The rows of T fall into several groups, which share some directions, and each row is roughly a mix of its group's hidden directions.
T:
[[-35 -42 -44  15   7  12  -2 -14  36 -32]
 [  7   9  -8  24  37 -28 -21  23 -28  57]
 [ 26   8  -9  34   3  55 -22  11 -14  46]
 [ 12   4  36 -43   2  48   0   1 -41 -23]
 [ -9 -42  34   9  12 -40  17  36  27  27]
 [  4  -6   2 -50 -27 -32  25 -16 -49  18]
 [ 14  13 -40  14 -34  32 -22  13  11  53]
 [ 20  35   1   5  -8  59 -20 -18  -8 -43]
 [-11 -41   7  -1   4 -50  26  18  13  48]
 [ 56  22   8  26   8  31  -8  -5 -21  44]
 [  9 -58  44  12 -12 -18  19  20  32  11]
 [  0  -3   5  25  32 -30 -14  26 -11  65]
 [-35  45 -41  28  13 -16 -32 -16  -4  20]
 [-21 -36 -49  -3  -2  50  -8  -9   7 -30]
 [ 37  18 -18   6   9 -53 -11 -16  32  39]
 [ 60  -1   2  26  -4  21   6  -4 -12  54]
 [  2 -56  51  -9 -12 -14  18  23  28   1]
 [  8 -19  -3 -28 -21 -29  31 -25 -51  34]
 [ 44 -11 -16  50   7  -1  -5  -9  -7  54]
 [ 20 -70  25  15   4 -13  31   8   7 -22]
 [  5   0  31 -56 -19  41   1  -9 -25 -31]
 [ 21   5 -27  17  30 -34  -5   4   7  65]
 [ -3   0  -2  45  12   9 -15  26  66 -16]
 [ -6  -1  -5  43  39 -10 -22  18 -28  52]
 [-32 -35 -40  32  19  12  -1 -19  37 -28]
 [ 16  21   4 -46 -19  -6   8 -14 -64  17]
 [ 48 -13 -20  43  -1  15  10 -22  14  47]
 [  1 -54  31  27  -8 -25  23  10  42  12]
 [  2  33 -36  30  -1  33 -24 -41 -25 -23]
 [ 13 -20   6 -18 -43  31  37 -21  32 -36]
 [ -4  -1   3  40 -31   1   2 -23  45  52]
 [ 29  47 -22  17 -29  17 -12  10   3  51]
 [-35 -19  18 -18  23 -57  11 -16   6 -38]
 [ 37  10 -22  32 -22  29  -7  16   1  57]
 [ 48  -3  13 -23 -46  34  27 -23  19  -3]
 [  6  -1  22 -20 -26 -16  30 -11  67 -22]
 [ 15 -69  29 -15   1 -20  36  13  -6   3]
 [ -4 -67  -4 -20   4 -37  17  -4 -33  -9]
 [ 11  33  24 -24 -23  59 -10 -12   2 -36]
 [ 13   3  -1 -43  -7  -4   6 -16 -73   8]
 [-12 -17  -2 -22 -36   3  23 -22  43 -53]
 [ 23 -12   6 -14 -49  -1  16 -33  44 -36]
 [-20  -1  30 -30  20 -40  16 -13 -12 -56]
 [ -8 -54  50 -24   5 -18  21  23  -4  20]
 [ -9 -18 -51  39  14  46 -10 -12  18 -17]
 [ 15 -16   1 -24 -48  -1  25 -21  41 -41]
 [ -1  40  -8 -12 -13  48  -9 -33 -12 -46]
 [-41 -19  23 -35   4 -32  19 -14  18 -47]
 [ 26  29  33   1 -19  68  -8  -6   5   9]
 [-40  22  13 -26  10  22  -6  19 -32 -54]
 [ 32  22  10 -28 -32  51  -4  -4  10 -42]
 [ 29 -65  29   7   0 -14  33  19   6  14]
 [-18 -22 -59  35   1  13 -10  -3  44 -13]
 [  0  26   0 -15  28  19  -6  41 -63   7]
 [-27 -16 -43  16  22  36 -20 -11  18 -46]
 [ 39 -33  40 -21  17  17  26  36 -18 -18]
 [  6 -42  51 -19  -1 -17  28  33  21  21]
 [ 13 -36  -7  -2 -33 -25  17 -27  54  25]
 [ -8   5   3 -47  -8 -32  11 -32 -56  15]
 [-19 -24   5 -24 -25 -47  13 -10  56  -3]
 [ 41 -16 -29  48   6   6   6 -21   8  47]
 [ 25  22  10  29  27  19 -23  11 -43  47]
 [ 13   9   9 -11 -22 -40  -9 -38  62  -4]
 [ -2  20 -36  49  27 -38 -14  23  15  24]
 [ 40  26 -14  24 -18  40 -14  18  -7  48]
 [ 19  32  12 -15 -37  45 -17  -6  31 -37]
 [  0  18  12 -58 -15  35 -12  -6 -29 -39]
 [ -9  11  40  -3  39  -4  11  -9   1 -66]
 [-18 -17   8  30   0   6 -19  33  69   1]
 [-18 -18 -27  25  26  24   0  29 -60  10]
 [-35 -34 -46  14  -5  21   4 -17  43 -23]
 [  9  -9  22 -46  -6  42   2 -13 -43 -36]
 [  7 -11   3 -40  -9  -3  18 -27 -69  16]
 [ -8  71 -34  13   8  23 -24 -12  -5   2]
 [ -5 -41 -18  46  27 -49   2   9  -3  22]
 [  9 -10   2 -45 -24   3  23 -21 -61  20]
 [ -9   7   6 -46 -26  34  23 -15  15 -53]
 [ 28   8 -13  30 -23  14 -14  23  11  66]
 [  7 -12  32 -43 -19  43   3 -16 -23 -41]
 [ 19  10  -3 -28 -11  -7  13 -26 -68  31]
 [-22  -6   2 -14 -26 -21  -1 -33  50 -49]
 [ 50 -10 -16  35  -1   8   3 -21  11  56]
 [  0  42   9 -35   6  27 -18  11 -45 -38]
 [-65   0   9 -29   7  -9   0  14   4 -48]
 [ -7   1 -21  46  21  31 -23  15  50 -23]
 [  3 -12  14 -37  -8 -18  17 -26 -64  27]
 [ 21  33  30 -31 -34  37  14  11  38  16]
 [ 62  18  -4  16   0  12  -7 -20  -1  53]
 [-13  17  -9  43  20  20 -30  15  57 -18]
 [  6  35  45 -47  -6 -33  -2  11 -34   3]
 [ -7   2 -33  44   6 -48  -1  12  33  35]
 [-18  26 -20 -24  28  28 -12  19 -60 -12]
 [  4  33   1   1  22  45 -13  15 -60 -17]
 [ 18  36  36 -35   1 -19 -12   5 -52  19]
 [-44 -36 -11 -11  -6 -61  11 -10   8  19]
 [-24 -38 -42  42  22  24 -17 -11  26 -10]
 [  9 -22  14 -33 -52  21  27 -16  25 -35]
 [-31  14 -44   1 -27 -38  -1 -30  23  34]
 [  3  -4   4 -35 -38  11  20 -27  39 -49]]

Here is one row of each group, with its name. Which group are the others in?
[-29 -36 -49  36  12   2 -12 -11  39 -10] -> <7>
[-41  24  11 -42   6   0  -1  15 -10 -58] -> <50>
[ -4   4 -37  52  10 -43  -2   7  31  29] -> <11>

[  5  -8   9 -26   1 -35  14 -27 -63  30] -> <7>
[ 28  -4   0   6 -27  24 -15  30  -7  67] -> <7>
[ 15   6 -43  -5 -46  31 -13  20  10  44] -> <7>
[-58 -10   7 -22  -2 -29   5   6  26 -47] -> <50>
[ 18   4 -23  42  -2  41 -14  -4  -3  57] -> <7>
[ -3   1 -27  49  16 -46  -1  18  35  27] -> <11>
[ -6 -25   2  60  37 -26   0  11  -5  37] -> <11>
[  6 -52  30 -16  31 -26  25  36 -22   1] -> <11>
[ -4 -36 -14   3 -25 -34  14 -28  59   3] -> <50>
[-37 -40  26  17  31 -40   9 -14  29 -14] -> <7>
[ 34  24 -10   2   9  42  -6  13 -62  -1] -> <50>
